In the data rows, the value 128 means zero.
The rows fall into hidden groups. There are 3 groups. Groups can overlap: rows of different groups may look alike. Groups are numbered from 0 in the order they first appear among the rows asked about.
Here is the table:
[127  89 127 104 127 100 102 125 144 132 114 135 152 121 127 132 131  86
 170 134 156 122 113 138 104 140 124 163 133 132 100 133 124 125 113 131
 101 143 128 124 113 120 136 166 118 154 120 123]
[107  62 118  96 171  97 107 140 151 121 148 148 146 100 173 154  92  88
 115  54 110 101 137  54 107  91 134 144 138 134 130 135 110 119 125 149
 118 154 138 165 172 121 138 149 131  96 137 147]
[116 205  95 164  92 169 135 119 133 124 165 124 137 174 123 127 121 176
  99 130 106 153 138 114 130 146 116 104 146 105 115  89 173 131 132 155
 165  75 109 113  91 104 111  90 105 114 149 174]
[166 161 144 141 107 130 162 118  85 135 124 106 122 124 112 122 161 176
 119 196 146 126 107 182 159 162 142  93 111 107 117 146 134 124 115 106
 138 108 139 109 147 145 144 159 129 138 156 102]
[171 162 153 139 118 136 163 116  84 139 125  98 125 129 105 119 159 175
 119 203 145 123 101 175 163 160 149  99 109 110 112 146 130 122 117 117
 142 109 137 103 150 150 142 156 139 139 159 110]
[106  52 108  93 172 101 114 141 151 143 159 154 140 110 189 154 100  83
 112  73 115  85 131  42 113  93 134 131 142 132 152 132 103 115 148 160
 109 173 127 164 185 128 129 137 125  86 138 143]
[137  87 154  92 133 108 119 131 137 148 112 108 162 115 124 130 122  99
 170 127 173 101  83 144 120 131 139 160 115 139 119 144 104 130 129 114
  87 144 132 132 134 134 129 178 130 142 114 118]
[ 98 208 100 160 121 178 144 138 153 114 173 152 128 153 142 139 107 139
  84  89  74 104 171 119 114  98 117 102 136 119 135 123 140 132 135 178
 192  81 100 109 112  97 113  62 136 122 145 136]
[133  87 161  92 125 109 131 125 124 136  97 104 161 100 111 125 130  98
 169 136 174 115  89 158 124 136 143 160 109 138 116 150 109 138 127 118
  97 145 129 139 141 137 128 189 124 135 121 103]
[143 122 146 109 112 157 139 123 129 144 145 160 118 140  76  90 120 108
 135 114 114 188 134  71 150 116 121 131 166 158 164 107 135 130 187 114
 118 154 108 107 147 140 160  94 130 129  51 128]
[ 85  57  96  99 160 100 131 156 154 128 140 168 159 117 194 172 120 115
  90  71 124  95 106  45 100  99 140 117 143 148 178 155  83 126 146 162
 117 183 120 169 185 134 105 154 111  93 140 162]
[133 171 167 153 165 146  94 123 143 108 137 112 115 171 174 155 109  95
 148 125 129  87 146 146 107 116  97 126  98 120 105  86 165 113 140 131
 142  94 115 138  56  99  96  99 152 164 176 122]
[105 143 100 149 170 129 104 136 150 122 145 136 119 125 163 162  83 111
 110  56  53 100 153  88  83  65 122 116 120 148 115 115 129 127 129 163
 151 120 120 155 129 100 112  74 140 111 141 125]
[132  99 157  90 129 112 136 122 108 153  84 108 147  96 111 119 142 119
 160 147 157 110 101 166 130 146 132 145 107 131 117 170 104 130 122 126
  91 150 140 125 119 143 137 181 125 140 132  94]
[128 102 157  88 123 103 125 121 126 148  96 102 153 105 115 121 134 109
 169 147 171 106  84 157 125 134 143 153 107 140 122 156 106 134 123 127
  89 147 133 136 137 137 133 182 135 145 118 105]
[ 90  53  94 102 174 103 130 141 150 125 153 155 157 108 193 173 101 101
  97  69 111  91 121  45 118  90 136 135 142 146 163 155  94 124 149 155
 121 172 128 170 186 123 126 154 123  92 145 148]
[129 135 111 142 120 101 167 141 109 114 102 117 148 110 104 102 163 174
  91 161 107 159 131 182 185 150 148 101 129 120 142 149  91 151  80 112
 115 153 151 118 157 167 138 155 142 121 134 122]
[111 204  92 165  94 163 136 119 143 124 174 124 139 175 128 124 126 181
  96 128 110 155 143 111 129 141 117 105 153  89 112  88 169 139 128 151
 168  75 114 110  98 101 123  91 106 121 143 178]
[133 153 165 153 154 131  96 125 154 107 120 103  91 153 165 152 129  83
 151 145 138  92 141 157 107 106 100 160  92 147 104 107 179 121 136 125
 142  99 125 133  75 116 110 105 138 171 144  99]
[111  63 124  99 176 102 102 136 148 123 145 146 127 104 171 148  91  80
 122  63 112 104 140  64 107  87 123 133 144 138 137 129 104 118 130 148
 115 162 141 159 172 130 141 133 134  99 120 148]
[149 130 153 114 125 174 149 123 125 149 136 167 112 127  72  96 123 122
 132 111 116 179 146  70 155 124 118 129 159 163 160 105 135 134 190 112
 124 166 112 113 157 143 150  91 129 133  59 122]
[140 147 159 123 141 124 113 129 137 112 117  92  72 133 144 112 154  91
 165 174 151 105 133 152 105  97  99 156  91 135 115 118 170 109 133 115
 149 104 115 128  97 130 117 111 133 188 123  81]
[147 133 156 117 123 170 138 119 131 150 150 172 109 122  75  88 125 119
 126 113 117 174 150  61 155 117 119 123 159 157 156 100 136 135 199 115
 116 159 114 118 153 142 158  91 129 131  55 125]
[131 101 160  98 132 113 137 124 104 154  82  96 140  97 104 114 140 123
 166 158 168 113 102 179 132 148 139 146 100 130 117 162 102 132 131 128
  95 151 132 123 135 146 130 189 135 143 137  95]
[117 205  95 175  83 162 133 112 122 129 151 129 127 167 117 121 126 186
 103 139 115 156 128 115 131 158 131 104 148 100 100  95 161 135 122 129
 158  87 116 113 106 113 118  93  97 107 134 160]
[ 92  54  93  97 168 100 116 136 148 126 140 156 156 114 179 166 114 101
  98  68 122  93 109  44 110  94 142 134 145 142 173 148  86 115 145 159
 122 166 131 169 188 125 124 147 119  88 133 151]
[141 105 122 136 104 120 185 154 107 118 101 134 131 116  96 106 135 161
 122 135 121 182 130 147 178 133 163 121 136 134 153 162  96 136  87  94
  72 138 136 117 133 174 118 152 161 102 110 137]
[110 191  96 160 111 157 128 116 137 126 167 126 135 167 119 128 121 172
  97 128 110 164 141 113 126 139 106 111 154 103 116  88 161 127 122 152
 171  81 116 112  90 106 128  94 107 114 153 167]
[131 104 106 121 116 112 125 130 122 114 125 136 132 121  92 110 117 133
 117 116 128 155 139 140 130 152 133 134 153 114 142 136 115 121  95  89
 107 131 141 130 139 118 152 137 125 103 113 149]
[141  89 109 127 113 131 145 162 132 110 123 157 119 116  99 104 138 175
 128 106 111 176 117 136 147 132 142 121 128 120 164 161 102 133  99  87
  96 140 129 133 151 131 130 112 119 106 101 157]
[111  81 115 120 117  87 113 131 123 133  99 134 144 108 130 127 140 128
 121 122 123 149 124 138 122 123 138 130 144 122 128 140  87 133  90 108
 132 155 147 115 129 126 135 155 124 113 119 134]
[143 128 147 113 122 166 150 126 127 155 148 175 120 134  71  87 110 105
 130 112 117 173 141  67 160 127 111 126 160 159 157 106 124 127 194 114
 121 164 105 123 145 150 158  87 129 135  59 119]
[100 164  84 147 142 149 119 134 140 138 144 149 123 135 147 158  87 122
 109  76  67 116 162 106  96  95 113 128 141 127 122 120 130 128 132 174
 152 106 120 125 116  93 113  84 140  98 147 137]
[140 159  93 171  85 151 147 115 120 111 130 126 131 109 101 121 152 173
  99 173 130 161 131 139 155 179 131 104 160 108 123 107 143 142 105 108
 138 117 128 133 140 136 131 101 101 125 116 149]
[121  97  93 123 106 106 131 130 112 111 122 138 130 115 101 105 134 141
 118 118 121 155 136 145 135 152 134 115 150 113 149 139 108 133  88  79
 104 132 135 134 139 120 137 137 137 118 105 147]
[130 148 159 158 155 138 104 129 133 109 132 118 123 139 165 154 125  95
 149 152 160  89 125 161 106 127  89 136 106 102  94 100 177 125 130 127
 148  97 113 150  50 114 107 126 131 149 167 120]
[120  69 142 119 151 115 110 139 152 153 150 143 125 134 143 125  87  61
 123  60 125 105 143  38 107  74 144 134 131 161 156 107 112 119 169 152
 109 182 141 144 171 160 143  78 130  94 100 124]
[166 157 140 139 110 131 162 121  85 132 117 101 134 126 104 113 157 169
 120 202 151 118 110 170 151 158 142 110 116 104 115 144 137 120 121 118
 144 105 138 101 147 150 145 156 128 133 148  98]
[157 134 153 109 120 135 139 119  93 135 106 108 125 115 112  99 162 148
 126 186 152 118 101 184 135 159 147 131 116 111 115 161 124 117 120 134
 132 127 149 110 131 144 151 179 129 131 153  86]
[117 212 101 165  97 157 134 121 131 119 174 119 134 176 127 140 127 176
 108 135 110 157 143 113 132 143 122  96 139  87 102  91 168 140 130 154
 170  68 113 110 100 105 109  94 104 116 150 174]
[157 135 153 117 119 137 132 116  98 136 110 101 128 115 111 105 150 145
 125 191 152 122 113 181 133 163 155 131 111 112 110 148 134 121 112 131
 130 123 144 107 133 162 146 163 126 144 156  91]
[133 105 158  96 127 119 138 127 108 152  81 101 149  96 116 122 137 115
 165 146 168 109  86 169 129 145 138 152 107 132 111 157 110 137 132 138
  91 144 128 133 135 137 125 190 134 140 130  95]
[139  92 157  95 125 110 124 136 126 138 104 108 158 117 122 124 127 110
 172 144 178 104  86 157 122 146 139 150 117 134 100 147 101 133 126 127
  99 138 126 135 130 134 128 180 134 146 126 117]
[118 200  89 155  97 157 135 118 135 117 161 132 134 177 119 134 124 176
  99 134 113 150 137 114 131 152 119 109 152 102 120  95 161 138 131 155
 175  81 116 118  97 100 112  96 111 115 155 178]
[139 168 161 150 151 137  72 109 148 115 139 105  85 161 188 154 129  88
 165 143 130  90 157 149 102 101  97 137  88 173 102 100 170 132 142 124
 155 117 133 132  80 121 100  74 155 186 147 106]
[156  92 102 139 106 138 152 153 135 117 120 165 115 123  82 102 129 172
 117 118 118 172 127 137 156 142 148 116 131 128 163 159 102 133  92  86
  88 141 130 128 155 128 124  97 129 109 102 169]
[149 123 143 118 116 123 127 133  97 144 108 121 121 114 123 106 152 144
 125 173 160 119 116 173 127 156 136 140 130 113 118 145 136 115 119 133
 141 122 143 116 127 135 139 161 119 138 136 103]
[115  89 105 108 116  85 127 151 111 122 100 134 139 121 121 128 147 143
 110 122 119 150 129 153 138 134 149 119 144 115 138 148  83 136  77 103
 121 161 146 116 142 134 137 147 124 106 127 131]
[137 164 155 151 150 134  82 114 150 112 132 105  82 159 169 159 126  85
 160 143 140  89 145 149 107 113 102 153  79 167 111  98 168 128 148 119
 152 108 124 125  81 106 110  91 145 178 151 100]
[ 94 182  85 138 120 156 127 125 136 130 158 145 112 137 135 140  99 147
 106 103  87 127 160 121 119 106 105 127 157 110 133 124 139 127 138 166
 175 101 127 116 104  92 128  80 125 103 151 155]
[136 158 163 158 167 122  81 114 145 123 121 113  89 148 163 152 139  86
 161 128 135  87 140 153  94 118 101 157  94 172 106  99 168 127 142 123
 133 108 129 133  87 109 100  94 154 175 147 105]
[135 179 165 156 146 145  78 110 152 106 128 104  82 171 182 159 122  83
 158 152 129  96 154 144 103 102  95 139  92 152 106 104 168 125 139 130
 153  99 126 127  70 120  98  86 155 171 158 106]
[121 107 101 127 125  92 173 164 114 122  80 131 145 109 110 113 154 170
  85 131 103 160 118 161 187 142 142 108 130 117 143 173  79 136  82  95
  91 160 150 107 161 165 118 153 136 115 131 130]
[132 103 134 105 126  95 113 125 129 138 101 126 131 119 123 127 139  93
 162 139 171 122 110 149 108 136 130 149 125 132 114 134 125 129 117 137
 110 142 129 126 114 121 138 166 119 144 119 111]
[128 129  94 140 103 115 144 131 102 123 122 130 131 106  95 117 145 154
 112 141 119 154 146 140 150 172 133 111 151 110 135 126 111 130  99  91
 115 123 137 125 140 115 132 120 126 120 101 153]
Some rows of the table again, each followed by its group:
[128 102 157  88 123 103 125 121 126 148  96 102 153 105 115 121 134 109
 169 147 171 106  84 157 125 134 143 153 107 140 122 156 106 134 123 127
  89 147 133 136 137 137 133 182 135 145 118 105] 0
[ 92  54  93  97 168 100 116 136 148 126 140 156 156 114 179 166 114 101
  98  68 122  93 109  44 110  94 142 134 145 142 173 148  86 115 145 159
 122 166 131 169 188 125 124 147 119  88 133 151] 1
[116 205  95 164  92 169 135 119 133 124 165 124 137 174 123 127 121 176
  99 130 106 153 138 114 130 146 116 104 146 105 115  89 173 131 132 155
 165  75 109 113  91 104 111  90 105 114 149 174] 2
[133 171 167 153 165 146  94 123 143 108 137 112 115 171 174 155 109  95
 148 125 129  87 146 146 107 116  97 126  98 120 105  86 165 113 140 131
 142  94 115 138  56  99  96  99 152 164 176 122] 2
[121 107 101 127 125  92 173 164 114 122  80 131 145 109 110 113 154 170
  85 131 103 160 118 161 187 142 142 108 130 117 143 173  79 136  82  95
  91 160 150 107 161 165 118 153 136 115 131 130] 1
[157 134 153 109 120 135 139 119  93 135 106 108 125 115 112  99 162 148
 126 186 152 118 101 184 135 159 147 131 116 111 115 161 124 117 120 134
 132 127 149 110 131 144 151 179 129 131 153  86] 0
[156  92 102 139 106 138 152 153 135 117 120 165 115 123  82 102 129 172
 117 118 118 172 127 137 156 142 148 116 131 128 163 159 102 133  92  86
  88 141 130 128 155 128 124  97 129 109 102 169] 2
[111  63 124  99 176 102 102 136 148 123 145 146 127 104 171 148  91  80
 122  63 112 104 140  64 107  87 123 133 144 138 137 129 104 118 130 148
 115 162 141 159 172 130 141 133 134  99 120 148] 2
[117 212 101 165  97 157 134 121 131 119 174 119 134 176 127 140 127 176
 108 135 110 157 143 113 132 143 122  96 139  87 102  91 168 140 130 154
 170  68 113 110 100 105 109  94 104 116 150 174] 2
[129 135 111 142 120 101 167 141 109 114 102 117 148 110 104 102 163 174
  91 161 107 159 131 182 185 150 148 101 129 120 142 149  91 151  80 112
 115 153 151 118 157 167 138 155 142 121 134 122] 1
[141 105 122 136 104 120 185 154 107 118 101 134 131 116  96 106 135 161
 122 135 121 182 130 147 178 133 163 121 136 134 153 162  96 136  87  94
  72 138 136 117 133 174 118 152 161 102 110 137] 2
[ 98 208 100 160 121 178 144 138 153 114 173 152 128 153 142 139 107 139
  84  89  74 104 171 119 114  98 117 102 136 119 135 123 140 132 135 178
 192  81 100 109 112  97 113  62 136 122 145 136] 2
[136 158 163 158 167 122  81 114 145 123 121 113  89 148 163 152 139  86
 161 128 135  87 140 153  94 118 101 157  94 172 106  99 168 127 142 123
 133 108 129 133  87 109 100  94 154 175 147 105] 0
[133 153 165 153 154 131  96 125 154 107 120 103  91 153 165 152 129  83
 151 145 138  92 141 157 107 106 100 160  92 147 104 107 179 121 136 125
 142  99 125 133  75 116 110 105 138 171 144  99] 0
[133 105 158  96 127 119 138 127 108 152  81 101 149  96 116 122 137 115
 165 146 168 109  86 169 129 145 138 152 107 132 111 157 110 137 132 138
  91 144 128 133 135 137 125 190 134 140 130  95] 0
[ 85  57  96  99 160 100 131 156 154 128 140 168 159 117 194 172 120 115
  90  71 124  95 106  45 100  99 140 117 143 148 178 155  83 126 146 162
 117 183 120 169 185 134 105 154 111  93 140 162] 1
[132  99 157  90 129 112 136 122 108 153  84 108 147  96 111 119 142 119
 160 147 157 110 101 166 130 146 132 145 107 131 117 170 104 130 122 126
  91 150 140 125 119 143 137 181 125 140 132  94] 0
[135 179 165 156 146 145  78 110 152 106 128 104  82 171 182 159 122  83
 158 152 129  96 154 144 103 102  95 139  92 152 106 104 168 125 139 130
 153  99 126 127  70 120  98  86 155 171 158 106] 0
[143 128 147 113 122 166 150 126 127 155 148 175 120 134  71  87 110 105
 130 112 117 173 141  67 160 127 111 126 160 159 157 106 124 127 194 114
 121 164 105 123 145 150 158  87 129 135  59 119] 1
[131 101 160  98 132 113 137 124 104 154  82  96 140  97 104 114 140 123
 166 158 168 113 102 179 132 148 139 146 100 130 117 162 102 132 131 128
  95 151 132 123 135 146 130 189 135 143 137  95] 0
[132 103 134 105 126  95 113 125 129 138 101 126 131 119 123 127 139  93
 162 139 171 122 110 149 108 136 130 149 125 132 114 134 125 129 117 137
 110 142 129 126 114 121 138 166 119 144 119 111] 0
[130 148 159 158 155 138 104 129 133 109 132 118 123 139 165 154 125  95
 149 152 160  89 125 161 106 127  89 136 106 102  94 100 177 125 130 127
 148  97 113 150  50 114 107 126 131 149 167 120] 2
[105 143 100 149 170 129 104 136 150 122 145 136 119 125 163 162  83 111
 110  56  53 100 153  88  83  65 122 116 120 148 115 115 129 127 129 163
 151 120 120 155 129 100 112  74 140 111 141 125] 2
[139  92 157  95 125 110 124 136 126 138 104 108 158 117 122 124 127 110
 172 144 178 104  86 157 122 146 139 150 117 134 100 147 101 133 126 127
  99 138 126 135 130 134 128 180 134 146 126 117] 0
[143 122 146 109 112 157 139 123 129 144 145 160 118 140  76  90 120 108
 135 114 114 188 134  71 150 116 121 131 166 158 164 107 135 130 187 114
 118 154 108 107 147 140 160  94 130 129  51 128] 1
[141  89 109 127 113 131 145 162 132 110 123 157 119 116  99 104 138 175
 128 106 111 176 117 136 147 132 142 121 128 120 164 161 102 133  99  87
  96 140 129 133 151 131 130 112 119 106 101 157] 2
[127  89 127 104 127 100 102 125 144 132 114 135 152 121 127 132 131  86
 170 134 156 122 113 138 104 140 124 163 133 132 100 133 124 125 113 131
 101 143 128 124 113 120 136 166 118 154 120 123] 0
[139 168 161 150 151 137  72 109 148 115 139 105  85 161 188 154 129  88
 165 143 130  90 157 149 102 101  97 137  88 173 102 100 170 132 142 124
 155 117 133 132  80 121 100  74 155 186 147 106] 0
[140 147 159 123 141 124 113 129 137 112 117  92  72 133 144 112 154  91
 165 174 151 105 133 152 105  97  99 156  91 135 115 118 170 109 133 115
 149 104 115 128  97 130 117 111 133 188 123  81] 0
[137  87 154  92 133 108 119 131 137 148 112 108 162 115 124 130 122  99
 170 127 173 101  83 144 120 131 139 160 115 139 119 144 104 130 129 114
  87 144 132 132 134 134 129 178 130 142 114 118] 0
[100 164  84 147 142 149 119 134 140 138 144 149 123 135 147 158  87 122
 109  76  67 116 162 106  96  95 113 128 141 127 122 120 130 128 132 174
 152 106 120 125 116  93 113  84 140  98 147 137] 2
[140 159  93 171  85 151 147 115 120 111 130 126 131 109 101 121 152 173
  99 173 130 161 131 139 155 179 131 104 160 108 123 107 143 142 105 108
 138 117 128 133 140 136 131 101 101 125 116 149] 2
[131 104 106 121 116 112 125 130 122 114 125 136 132 121  92 110 117 133
 117 116 128 155 139 140 130 152 133 134 153 114 142 136 115 121  95  89
 107 131 141 130 139 118 152 137 125 103 113 149] 1
[128 129  94 140 103 115 144 131 102 123 122 130 131 106  95 117 145 154
 112 141 119 154 146 140 150 172 133 111 151 110 135 126 111 130  99  91
 115 123 137 125 140 115 132 120 126 120 101 153] 2
[166 157 140 139 110 131 162 121  85 132 117 101 134 126 104 113 157 169
 120 202 151 118 110 170 151 158 142 110 116 104 115 144 137 120 121 118
 144 105 138 101 147 150 145 156 128 133 148  98] 0
[ 94 182  85 138 120 156 127 125 136 130 158 145 112 137 135 140  99 147
 106 103  87 127 160 121 119 106 105 127 157 110 133 124 139 127 138 166
 175 101 127 116 104  92 128  80 125 103 151 155] 2
[137 164 155 151 150 134  82 114 150 112 132 105  82 159 169 159 126  85
 160 143 140  89 145 149 107 113 102 153  79 167 111  98 168 128 148 119
 152 108 124 125  81 106 110  91 145 178 151 100] 0
[149 130 153 114 125 174 149 123 125 149 136 167 112 127  72  96 123 122
 132 111 116 179 146  70 155 124 118 129 159 163 160 105 135 134 190 112
 124 166 112 113 157 143 150  91 129 133  59 122] 1
[107  62 118  96 171  97 107 140 151 121 148 148 146 100 173 154  92  88
 115  54 110 101 137  54 107  91 134 144 138 134 130 135 110 119 125 149
 118 154 138 165 172 121 138 149 131  96 137 147] 1
[147 133 156 117 123 170 138 119 131 150 150 172 109 122  75  88 125 119
 126 113 117 174 150  61 155 117 119 123 159 157 156 100 136 135 199 115
 116 159 114 118 153 142 158  91 129 131  55 125] 1
[171 162 153 139 118 136 163 116  84 139 125  98 125 129 105 119 159 175
 119 203 145 123 101 175 163 160 149  99 109 110 112 146 130 122 117 117
 142 109 137 103 150 150 142 156 139 139 159 110] 0
[120  69 142 119 151 115 110 139 152 153 150 143 125 134 143 125  87  61
 123  60 125 105 143  38 107  74 144 134 131 161 156 107 112 119 169 152
 109 182 141 144 171 160 143  78 130  94 100 124] 2
[166 161 144 141 107 130 162 118  85 135 124 106 122 124 112 122 161 176
 119 196 146 126 107 182 159 162 142  93 111 107 117 146 134 124 115 106
 138 108 139 109 147 145 144 159 129 138 156 102] 0
[111 204  92 165  94 163 136 119 143 124 174 124 139 175 128 124 126 181
  96 128 110 155 143 111 129 141 117 105 153  89 112  88 169 139 128 151
 168  75 114 110  98 101 123  91 106 121 143 178] 2
[106  52 108  93 172 101 114 141 151 143 159 154 140 110 189 154 100  83
 112  73 115  85 131  42 113  93 134 131 142 132 152 132 103 115 148 160
 109 173 127 164 185 128 129 137 125  86 138 143] 1
[111  81 115 120 117  87 113 131 123 133  99 134 144 108 130 127 140 128
 121 122 123 149 124 138 122 123 138 130 144 122 128 140  87 133  90 108
 132 155 147 115 129 126 135 155 124 113 119 134] 1
[117 205  95 175  83 162 133 112 122 129 151 129 127 167 117 121 126 186
 103 139 115 156 128 115 131 158 131 104 148 100 100  95 161 135 122 129
 158  87 116 113 106 113 118  93  97 107 134 160] 2
[133  87 161  92 125 109 131 125 124 136  97 104 161 100 111 125 130  98
 169 136 174 115  89 158 124 136 143 160 109 138 116 150 109 138 127 118
  97 145 129 139 141 137 128 189 124 135 121 103] 0
[110 191  96 160 111 157 128 116 137 126 167 126 135 167 119 128 121 172
  97 128 110 164 141 113 126 139 106 111 154 103 116  88 161 127 122 152
 171  81 116 112  90 106 128  94 107 114 153 167] 2
[149 123 143 118 116 123 127 133  97 144 108 121 121 114 123 106 152 144
 125 173 160 119 116 173 127 156 136 140 130 113 118 145 136 115 119 133
 141 122 143 116 127 135 139 161 119 138 136 103] 0
[115  89 105 108 116  85 127 151 111 122 100 134 139 121 121 128 147 143
 110 122 119 150 129 153 138 134 149 119 144 115 138 148  83 136  77 103
 121 161 146 116 142 134 137 147 124 106 127 131] 1
[157 135 153 117 119 137 132 116  98 136 110 101 128 115 111 105 150 145
 125 191 152 122 113 181 133 163 155 131 111 112 110 148 134 121 112 131
 130 123 144 107 133 162 146 163 126 144 156  91] 0
[ 90  53  94 102 174 103 130 141 150 125 153 155 157 108 193 173 101 101
  97  69 111  91 121  45 118  90 136 135 142 146 163 155  94 124 149 155
 121 172 128 170 186 123 126 154 123  92 145 148] 1
[121  97  93 123 106 106 131 130 112 111 122 138 130 115 101 105 134 141
 118 118 121 155 136 145 135 152 134 115 150 113 149 139 108 133  88  79
 104 132 135 134 139 120 137 137 137 118 105 147] 2
[118 200  89 155  97 157 135 118 135 117 161 132 134 177 119 134 124 176
  99 134 113 150 137 114 131 152 119 109 152 102 120  95 161 138 131 155
 175  81 116 118  97 100 112  96 111 115 155 178] 2
